(in the rows, 128 means zero)
Each named turn below is shown by a few rows before and after it. Which turns, in which order, take the first row of each later pair to the second? The first pair is answered.
delor (before => after):
[154 142 139 140 128 110 122 147 138 156 121 184 135 135 108  78 154 163
 136 147 108] => [157 137 142 151 128 148 134 152 151 143  67 182 155 141 125 105 134 131
 146 144 138]
[176 161 142  82  92 133 183 167 149 142 185 229 130 100 112 217 123 212
 108 107 115] => [234 157 137 105 130  86 122 131 177 170 170 225 139  90 125 136 175 215
  93 151  88]
[101 122 131 146 129  99  87  92 106 119 124  86 124 130 126  97 123 115
 136 124 125] => [ 93 114 137 153 125 122  99 103 104 114  99  87 130 136 130 112 105 101
 135 117 147]
Razi (before => after):
[ 84 145 136 150 150 160 115 127 131 118 119 147 120 110 153 150 136 127
 135 134 130] => [ 68 143 123 134 143 138 111 124 108 114 144 116 113 113 128 120 140 116
 132 117 136]
[174 153 129  97 116 135 181 188 112 138 105 156 162 128 134 125 143 135
 138 119 134] => [142 139 123  76 112 136 205 171 121 117 140 128 139 123 147 179 119 136
 129 119 136]
[ 98 110  96 125 100 158 132 150  72 128  77 112 146 151  96 113  68  73
 137 103 170] => [110 119 108 130 113 170 144 156  98 127  60 142 147 149 117 134  76  77
 135 109 177]
[145 165 142 140 101  70  86 129 152 162 195 149 132 125 107  95 150 191
  95 156  44] => [162 173 165 149 116  89 110 134 180 165 166 179 132 127 134 133 151 198
  91 166  55]
sigo (before => after):
[ 81 117 125 105 127 109 161 149 148 146 170 124 140 141  98 150  88 155
 118 123 141] => [ 84 118 140 133 133 123 144 149 166 157 120 150 154 143 119 162  85 134
 129 129 164]
[145 108  83 108 105 125 130 126  78 130 182  96 135  99  79  78 114 122
 118 138  82] => [155 127 121 165 114 159 111 126 127 141  53 165 175 126 109  97  92  92
 135 152 138]
[143  98 105 128 122 113 128 162  78 123 162  77 159  96 126  98 122 123
 113 117 128] => [149 106 139 166 126 129  97 152 132 124  75 118 182 113 158 113 115 102
 125 137 155]
[ 83 125 135 101  76 107 103 161  98 106 165 118 130 133  74 139  96 114
 131 112 133] => [ 87 131 165 138  82 120  78 140 137 117  95 152 138 146 106 153  91  97
 136 136 152]
Then:
Each pair is 2 to 3 turns apart.
[178 121 104 128 138 151 147 142 101 127 114 143 141 122 131  74 173 110
 141 128 121] => [141 126 116 102 128 159 184 140 128 111 154 158 107 121 156 164 148 140
 136 128 120] : Razi delor
[134 135 186 138 121  86  75  95 195 148  91 168 102 153 164 133 126 126
 111 166 109] => [107 113 174 129 124  89  74  70 189 127 104 114  95 153 178 152 119 100
 108 160 126] : Razi delor
[112 121 166 131 121 156 139 178 102 140 127 168 136 150 120 164 111 126
 122 109 138] => [155 112 149 133 140 112 105 157  92 170 148 155 142 133 118  86 151 140
 110 129  99] : delor delor sigo
[164 113 126 139  92 101 129 113 115 136 154 115  90 148  89  68 166 124
 125 153 104] => [161  96 112 119 120 135 166  95 129 100 166  77  85 146 127 136 152  98
 101 152 125] : delor Razi sigo
[109 128 130 108 125 147 169 163 114 118 182 150 117 120 117 163 121 156
 132 133 121] => [ 75 118 137 117 114 133 133 127 118 107 192 111 113 129 123 154 104 132
 129 133 120] : sigo Razi
[110 127 124 132 111 103 106 131 128 136 149 101 121 124 105  84 128 130
 127 129 110] => [124 140 151 151 126 123  97 118 164 140 107 141 131 129 138 126 127 135
 124 146 124] : sigo sigo Razi
[125 134 116  85 142 152 127 166  93 151 200 107 100 107 112 118 166 164
 125 146 130] => [153 159 143 108 162 177 145 166 148 154 143 171 105 118 147 164 156 168
 123 167 143] : Razi Razi sigo
[119 146 130 148 116 140 124 172 100 137 103 173 136 144  94 127 109 134
 153  94 140] => [ 71 135 126 126 106 135 133 144  87 116 156 126 113 135  99 150  97 134
 144  87 140] : Razi Razi
[164 144 111 101 120 105  99 113 108 143 142 142 137 106 118  99 136 152
 142 128 100] => [148 135 118 113 141 145 130 100 138 112 106 128 141 113 166 164 107 117
 139 133 137] : delor Razi
[146 120 146 188 147  86  36  63 182 190 110 150 120 153 157  73 171 157
 163 180  89] => [168 127 142 196 136 143  82 141 141 182  25 199 174 166 126  79 134 133
 197 133 139] : sigo sigo
[126 139 125 121 138 137 180 149 128 132 139 170 114 156 124 179 139 142
 113 136 120] => [153 115 110 145 157 128 139 120 124 140  84 120 144 159 135 123 150  85
 107 144 140] : Razi delor delor
[135 127 126 142 143 127  99  85 151 140  99 105 178 125 148  95 119 101
 116 162 144] => [114 119 114 131 146 119  94  69 148 127 121  81 167 122 150 114 108 105
 108 160 147] : Razi Razi
[147 131 118  98 147 134 169 155 103 138 171 127 112 110 127 135 142 150
 107 122 108] => [122 130 127 117 151 105 125 106 133 135 179  95  98 114 146 135 138 136
 104 145 105] : sigo Razi delor
[136 129 113 102 124 105 178 129 124 144 236 145  88  75 151 173 154 210
 119 144  57] => [199 148 132 135 130 132 161 178 126 183 124 232 138  85 130 127 165 207
 138 154  76] : Razi Razi sigo
[141 101 118 121 129 185 193 168  75 128 139  88 138 120  88 125 135 123
 131  89 128] => [184 124 159 164 158 142 132 105 168 163 119 151 128 109 148 120 184 149
 109 161  91] : delor Razi sigo
[138 126 129 109 143 139 156 145 143 136 142 135 123 106 146 139 138 139
 119 134 106] => [143 111 120 113 147 149 150 142 137 131 110 114 139 118 149 135 133 107
 121 128 132] : Razi delor delor
[130 155  71 120  92 130 175 132  77 108 149  97 154 110 114  98 139 116
 146 107 145] => [136 167  91 124 108 156 196 129 113 103 121 133 151 112 151 174 133 119
 141 128 156] : Razi Razi
[123 137  82  74  92 135 155 155  61 125 185 114 109 126  38  30 170 195
 149  77 113] => [110 149 124  99 114  74  92  58 149 145 206  97  75 125 101  31 192 209
 126 152  80] : sigo sigo
[181 158 148 152 157 110 125 135 173 159 105 195 128 121 147 112 176 172
 133 158 102] => [213 134 115 144 173 137 143 143 140 145  78 156 155 112 142  77 176 127
 128 144 125] : sigo delor
[126 134  93 116 132 117 106 153 108 159  91 104 147 149 115 102 151 127
 130 134 143] => [ 91 132  97 106 133 136 133 159 116 135  97  97 138 150 128 156 126 123
 134 118 157] : delor Razi Razi
[177 124 127 122 155 175 149 140 157 135 102 132 127 128 163 145 189 139
 106 143 128] => [160 106 107 127 148 171 128 146 110 122  91  84 149 136 132 100 177  91
 119 112 142] : Razi Razi delor
[239 113  86 119 186 133 148 151 131 142 152 118 122 107 129  89 189 159
  93 151  99] => [189 113  93  96 146 140 182 179 112 132 209 123  97 113 101 140 164 189
 102 123  99] : delor delor delor
[124 114 148 115  87 152 120 151 121  89  70 110 152 148 159 166 121 103
 188 123 201] => [122 101 137 115  76 130 102 151  88  92  79  90 166 144 131 118 127 105
 189 112 196] : Razi Razi
[164 115  99  95 162 121 158 158 121 145 123  94 152  89 159 110 170 114
 128 137 114] => [125 124 118  92 142 160 186 185 123 127  96 126 154 100 165 171 124 105
 138 128 148] : sigo delor
[120 128 127 100 126 115 131 151  94 116 150 147 120 102 107 101 135 153
 125 123 109] => [108 123 128 100 145 120 139 117 125 102 155 105 117 103 148 137 125 123
 109 142 119] : delor Razi Razi
[144 134 155 163 142  98 102 101 141 136  93 117 144 153 101 102 129 122
 129 119 121] => [106 123 159 149 130 129 136 111 136 107 100 102 136 164 108 149  95 112
 136  98 148] : delor Razi
[129 136 144 134 159 139 147  98 165 115 125 125 117 127 180 186 130 137
 105 142 131] => [132 108 118 134 155 112 100  78 123 120 126  60 127 129 150  94 140  92
 115 136 129] : Razi delor
[158 120  84 102 135 123 150 128  98 101 152  89 126 110 134 104 161 125
 134 128 105] => [144 118  89 103 131 146 161 140  98  92 117  99 130 115 145 137 140 102
 137 116 137] : delor delor
[ 81 150 160 137  80 101 111 134 124 132 172 151 119 135 100 125 102 154
 137 133 117] => [112 134 156 163 110 125  96 118 142 134  74 148 156 148 125 110 101 106
 142 145 154] : delor delor
[132 104 100 121 129  97  95 102 100 123 137  81 129 122 107  65 145 108
 124 127 123] => [132 115 119 132 137 101  76  91 126 127 119  96 126 134 129  78 138  99
 127 141 127] : sigo sigo
[124  69 151 127 137 112  78 125 117 141  84  95 115 105 122  70 116  65
 144  91 137] => [173  91 156 111 166  93  89 137 137 167 103 138 110  87 133  63 152 109
 125 113 104] : Razi sigo Razi
[152 124  99 145 152 140 114 127  80 132  51 106 157 114 128  82 111  71
 153 111 154] => [150 121 117 159 156 116  86  93 117 140  50 110 142 116 155  86 114  65
 146 144 147] : sigo sigo sigo
[128 119 106 141 125  97 117 110 130 151 139 122 121 133 144 112 143 149
 129 136 107] => [140 104  92 134 134 122 135 116 112 135 114 102 135 134 149 116 139 113
 136 128 124] : delor sigo delor
[133 131 110  96 136 118 123 125 107 126 162  85 125 118 133 117 150 119
 110 139 131] => [131 130 107 104 135 147 136 130 110 115 128  93 132 127 147 143 132  93
 116 126 156] : delor delor
[139 173 153 154 101 110  97 137 107 138  78 198 160 121 135  60 179 201
 168 184 109] => [ 76 172 159 136  70 159 157 178  90 104  95 204 146 129 124 154 126 200
 180 137 139] : delor delor
[127 151 117 109 121 153 132 122 122 135 174  85 128 127 133 175 117 135
 146 106 125] => [121 154 133 118 129 149 109  90 148 137 171  85 124 126 150 177 124 131
 140 120 121] : sigo sigo
[147 129 128 148 144 123  83 108 148 122  71 118 139 126 147  81 154 112
 103 149 154] => [123 117  96  89 130 135 149 133  98  89 173  76 109 114 130 120 147 129
  93 113 138] : Razi sigo
[146 139 102  83 153 218 155 169 126 170 100 172 165 130  97 148 120 129
 158 105 167] => [162 140  91  68 160 185 156 165 103 177 160 158 153 116  78 110 147 162
 146 102 131] : sigo sigo Razi
[ 85 139 158 167 110 131 113 121 140 137  57 153 146 129 125 131 104 104
 159 145 132] => [100 135 126 153 102 105 119 142  85 142 100 130 147 120  72  72 123 121
 159 121 106] : Razi sigo Razi
[102 116 117 113 160 172 123 139 141  86 111 134 140 113 130 159 110  94
 109 120 151] => [116 119 110 111 166 122  87 116 142 110 164 125 126  93 114  94 162 139
  96 141 101] : delor delor
[ 96 109 130 140 122 125 111 113 127 112 120 104 120 142 123 129 116 114
 133 122 144] => [ 93 124 142 131 114 131 136 137 134 115 139 136 118 141 117 155 105 139
 143 124 137] : Razi Razi delor
[101 108 149 174 127  94  62  93 154 120 127 116 120 136 123 103 125 113
 133 166 121] => [ 61 125 158 158 105 114 106 125 143 102 159 145 105 141 118 173 101 137
 140 144 125] : Razi delor delor
[115 122 139  87 152 131 185 155 115  73 166  90  90 121 168 185 122 151
 123 108 117] => [149 136 162 164 146 128 106 153 137 112  19 153 150 145 153  95 119 115
 154 125 149] : Razi sigo
[210 146 129 128 169 104 116 125 161 179 126 150 120 105 122  76 183 193
 100 179 105] => [185 117 115 134 191 128 102  74 169 135  92  69 126 114 176 105 165 111
  93 178 149] : Razi Razi delor
[104 129 117 141  92 138 137 120 120 119 159 109 123 136 136 157 136 152
 115 116 124] => [123 137 134 165  92 134 107 121 123 135 104 141 148 144 121 109 143 138
 125 124 126] : Razi sigo
[188 128 145 161 157 119  91 126 169 149  70 173 138 130 162  90 174 141
 120 157 120] => [203 127 120 118 159 128 146 151 157 140 124 174 120 112 156 115 185 178
 101 144 104] : sigo Razi
[144 140 116 111 139 104 119 123 123 144 192 118 104 125 123 115 151 151
 100 144  69] => [178 140 123 141 155 156 119 137 144 151  74 163 145 133 155 123 138 109
 117 149 122] : Razi delor
[162 115 107 137 140 126 111 133  99 125 101  91 143 117 104  59 146 117
 133 130 124] => [127 118 107 116 119 111 122 142  85 120 163  97 118 114  82  79 140 149
 131 116 108] : delor delor delor
[117  93 156 122 114 142 160 132 119 106 139 167 122 133 137 179 128 150
 143  83 109] => [150  78 142 140 120 101 108 115 101 130 146 133 128 119 114  86 169 145
 143 102  89] : Razi delor
[117 120 106 111  94 126 156 119  59 107 154 146 148  85 104  96 120 128
 134  66 202] => [139 133 127 115  98 126 163 133  67 130 163 197 146  82 103 106 131 166
 127  77 180] : Razi delor
[166 136 111 105 136  96 123 138 100 150 146 146 126 110  94  74 160 174
 119 120  88] => [130 142 135 100 146 112 146 112 163 126 161 152  95 114 156 188 137 181
 105 140  99] : sigo Razi delor
[117 109  89  89 120 109 184 124  97 122 236  79  92  95 126 168 138 156
 112 118 108] => [108 150 178 154  91 142 146 134 173 159 113 219 118 137 151 211 100 173
 144 139 133] : sigo delor sigo
[ 94 133 145 141 104 149 141 147 165 129 113 175 128 163 117 187  82 134
 135 148 156] => [144 132 136 154 126  83  84 115 176 164 124 172 130 144 111 106 141 153
 114 183 110] : delor delor
[110 122 118 122 107 159 148 145  80 124 133 144 124 117 158 165 120 128
 147  80 110] => [ 92 122 129 137  97 116  96 104  91 141 153 128 106 117 157 126 137 139
 139 105  88] : sigo delor Razi
[ 94 113 139 139 115 122 121 153 100 100  93 151 106 149  88 104 106 144
 158 121 144] => [118 105 131 132 134  94 105 130 104 110 101 126 105 137  91  60 140 142
 148 135 124] : sigo sigo delor
[130 149 156 129  97 134 138 150 164 143 126 203 146 133 137 180 140 187
 128 143 114] => [138 148 135 118  91 111 127 156 132 151 173 175 139 125  99 118 169 197
 125 137  96] : sigo Razi Razi
[162 123 132 135 158 100 128  84 178 138 130 128 115 106 160 124 165 148
 105 179 104] => [181 131 142 141 163 137 146 113 177 135  86 165 135 107 162 144 159 139
 107 163 125] : sigo Razi sigo
[192 153 102 102 150 132 152 147 151 141 112 146 133 111 143  79 165 125
 109 149 131] => [136 140  89  76 123 124 172 132 136 105 194  86 104 113 128 115 147 131
 102 132 123] : delor Razi delor
[137 119  97 136 145 137 135 108 113 144 130 102 136 121 107  96 133 116
 120 134 111] => [109 124 116 122 128 153 163 115 131 140 139 125 121 129 118 172 111 120
 124 130 123] : sigo Razi delor
[135 150 126 144  81 177  91 119 166 103 102 157 138 129  99 196 103 132
  84 157 148] => [107 137 117 138  66 153  82  96 154  95 132 111 132 134  91 177  98 124
  82 152 147] : Razi sigo sigo
[150 159 146  93 130 132 142 114 117 167 176 170 116 107 154 131 145 171
  86 169 111] => [156 142 151 103 135 179 158 131 113 147 106 178 141 127 177 167 117 127
  90 165 163] : delor delor
[142 125 143 143 127 164 145 150 130 133  75 160 132 138 141 100 119 123
 136 122 122] => [123 130 142 123 114 128 146 150 121 141 152 169 107 134 122  96 139 166
 132 117  87] : delor delor
[146 129  54 118 139 122 153 147  85  99 109  74 137 119 131 157 138  53
 118 105 125] => [130 122  58 123 134 108 128 119 100 100 109  56 140 127 133 146 135  39
 113 117 123] : sigo Razi sigo
[ 75 112 142 133 122 140 104  73 157  96 118  86 111 133 157 173  95 107
 120 135 142] => [135 101 107 133 145 117  83  84 120 116 114  60 131 117 129  70 135 100
 115 145 122] : sigo delor delor
[114 121 186 152 148 142 116 104 156 108   6 125 135 131 199 151 129 111
 113 130 143] => [181 144 175 125 174 141 162 141 161 130  48 170 125 107 187 150 171 166
  97 140 102] : sigo Razi Razi
[163 128 132 127 144 131 122 118 172 176  62 152 141 115 184 140 132 151
 147 153  94] => [ 87 113 126 109 100 159 140 141 128 132  68 109 134 137 156 185  70 120
 168 106 137] : delor Razi sigo
[157 152 123 143 142 112 102 129 123 152  67 153 129 122 150  93 136 109
 137 147 134] => [107 152 130 117 141 125 145 116 138 113 144 133  84 110 172 186 115 126
 126 139 132] : Razi delor
[127 100 156  95 161 163 169 120 185 126  90 134 138 137 216 207 137 122
 134 181 161] => [167  97 149  97 179 123 131  94 189 156  99 131 141 131 216 148 173 137
 130 208 124] : delor delor delor
[213 135 130 122 138 153 112 179  96 114 109 168 140 115 142 115 119 152
 140 128 100] => [202 126 114 118 138 144 109 170  85 119 151 146 129 106 132 109 127 166
 131 126  82] : sigo sigo
[168 137 112  90 162 126 142 107 134 126 173  94 124 135 123  82 134 151
 115 102 109] => [140 138 118  80 148 144 166 127 124 107 174 105 121 151 122 125 109 147
 126  79 127] : delor delor delor
[115 113 151 122 113  75 103 112  82 160 131 112 149 136 102  89 121 144
 138 117 119] => [121 119 162 133 132 122 133 117 130 152  75 166 159 142 152 165 105 138
 140 129 150] : sigo Razi
[129 132 136 142 133 106  91 105 128 145 148 117 121 124 137  85 142 131
 111 156 117] => [ 88 124 140 135 118 150 141 132 119 109 128 123 121 140 136 162  92 111
 129 128 153] : delor delor
[203 114  83  92 165 162 191 158  71 107 114  88 144 106 132  98 147 106
 119  95 145] => [173 147 148 140 169 153 150 102 181 120  49 153 135 127 203 177 130 118
 119 156 160] : Razi delor sigo
[ 50 140 155 151  89  72  72  89 157 136 161 136  85 139 122 154  94 159
 131 119 115] => [ 96 136 158 191 106  89  50 100 152 164  68 161 131 153 122 100 102 124
 143 127 137] : Razi delor
[127 122 144 138 158 148 117 116 127 134  42  82 152 124 124  87 148  88
 131 149 121] => [ 89 134 153 100 135 117 143 105 133 131 176  83  86 105 105 142 150 166
 114 154  79] : Razi delor delor
[132 138 128 136 126  80 110 157 111 126 121 132 135 126 114 101 145 148
 125 107 113] => [123 129 132 138 134 117 134 141 142 102  91 130 139 129 158 174 132 131
 117 113 146] : delor Razi
[160 156 122  81 166 148 205 136 113 107 146 103 119 107 156 159 173 106
  94 142 136] => [173 147 109  89 167 137 178 142  86 113 121  70 132 112 134  93 180  80
 103 131 138] : Razi delor
[ 97 131 148 171  97 138 100  66 128  89  58 138 160 166 122 154  80 118
 147 106 175] => [ 97 133 118 122  76 105 119 106  58  98 174 123 134 136  56 112 101 175
 137  72 125] : sigo sigo delor
[165  80  82 127 140 140 122 144 107 135 142  90 126 112 115 107 157 151
 143 102 115] => [175  86  94 138 154 172 135 145 136 130  95 111 143 115 141 140 140 133
 144 113 139] : delor Razi
[132 128 118 112 107 149 166 118 113 100 168  59  91 134 154 170 137 131
 127 112 139] => [145 148 128 128  79 114 135 162  75 136 162 105 108 139  95  86 143 162
 149  97 114] : sigo delor Razi
[143 153 116 129 123 197 134 167 144 127  43 145 136 128 169 161 128 133
 151  95 144] => [ 85 132 118 120 108 173 120 114 151  97  86  81 103 128 184 196 114 116
 132 102 139] : Razi sigo
[206  87 115 106 159 138 174 145 124 105  83  60 150 127 182 141 142 113
 103 128 129] => [216  94 112 100 159 107 152 137 126 121 136  56 139 110 164 109 169 143
  86 136 100] : delor delor delor
[106 139  91  86 143 179 150 105 121  77  78 100 129 115 157 200  90  82
 105 133 153] => [ 96 166 115  94 121 180 155 140 124  95  61 164 136 123 131 206  74 106
 123 127 151] : delor sigo
[139 118 119 109 162 146 183 141 145 141  61 113 151 144  91 104 103  71
 116 100 148] => [169 148 137 109 158 120 182 152 165 172 104 179 130 136  79  98 137 142
 114 124  97] : delor delor Razi
[175 169 139 151 145 110 109  95 164 146  85 132 128 122 167 104 162 131
 137 155  86] => [138 176 137 126 120  86 129 114 147 141 165 133  95 123 133 127 155 171
 134 146  65] : delor delor delor
[101 154 138 156 129 165 157 114 187 124 137 119 127  95 155 192  88 138
 131  95 172] => [118 158 129 149 111  88 119 127 144 158 194 119 123  80  89  76 123 173
 138  97 112] : delor Razi
[ 76 140 146 139  52 180 146 145 126  51 124 127 130 126 114 203  74 134
 171 149 162] => [147 135 140 181  95 170  91 111 155  77  34 121 162 128 154 133 112  95
 161 192 170] : delor delor delor
[131 109 144 147 155 100  73  72 153 105 118  86 133 126 163  90 143  70
 107 160 148] => [137 114 122 131 132 111  90 136  82 113 116 102 154 132  91  39 131  71
 132 116 149] : delor sigo Razi
[154 135 142 121 130 150 131 124 151 135  90 167 125 112 133 129 146 117
 118 124 147] => [113 128 137  94 109 138 146 126 110 112 155 125  96 119 106 143 129 128
 122 100 137] : delor Razi
[ 75 125 125 132  93 110 115 129 107 131 143 114 118 152  95 123 109 133
 141 116 124] => [112 128 140 155 127 132 106 113 153 127  64 131 138 151 150 135 108 103
 133 138 149] : delor delor Razi
[187 128 118 122 149  67 118 143  89 119 169 119  93 100 125  78 152 131
 134 140  70] => [195 117 112 125 160 120 128 159  75 101  92 102 122 107 142  88 133  76
 143 119 115] : delor sigo sigo
[168 118 112 180 180 146 151 159 118 113  85 154 182  93 121  69 146  97
 149 145 134] => [124 105 102 145 192 133 181 115 149  88 191 105 128  84 160 158 149 124
 113 161 106] : Razi sigo delor
[136 121 100 116 152 173 180 135 119  95 109 110 124 109 180 195 114 111
 109 111 162] => [140 138 126 133 137 180 170 156 128 120  78 178 134 117 164 198 109 128
 125 114 158] : delor sigo
[146 130 139 142 109 126 114 124 146 137 113 143 118 115 127 105 119 136
 146 142 115] => [150 122 129 133 114 155 138 138 132 123  99 132 126 114 136 131 100 114
 148 127 145] : sigo delor delor
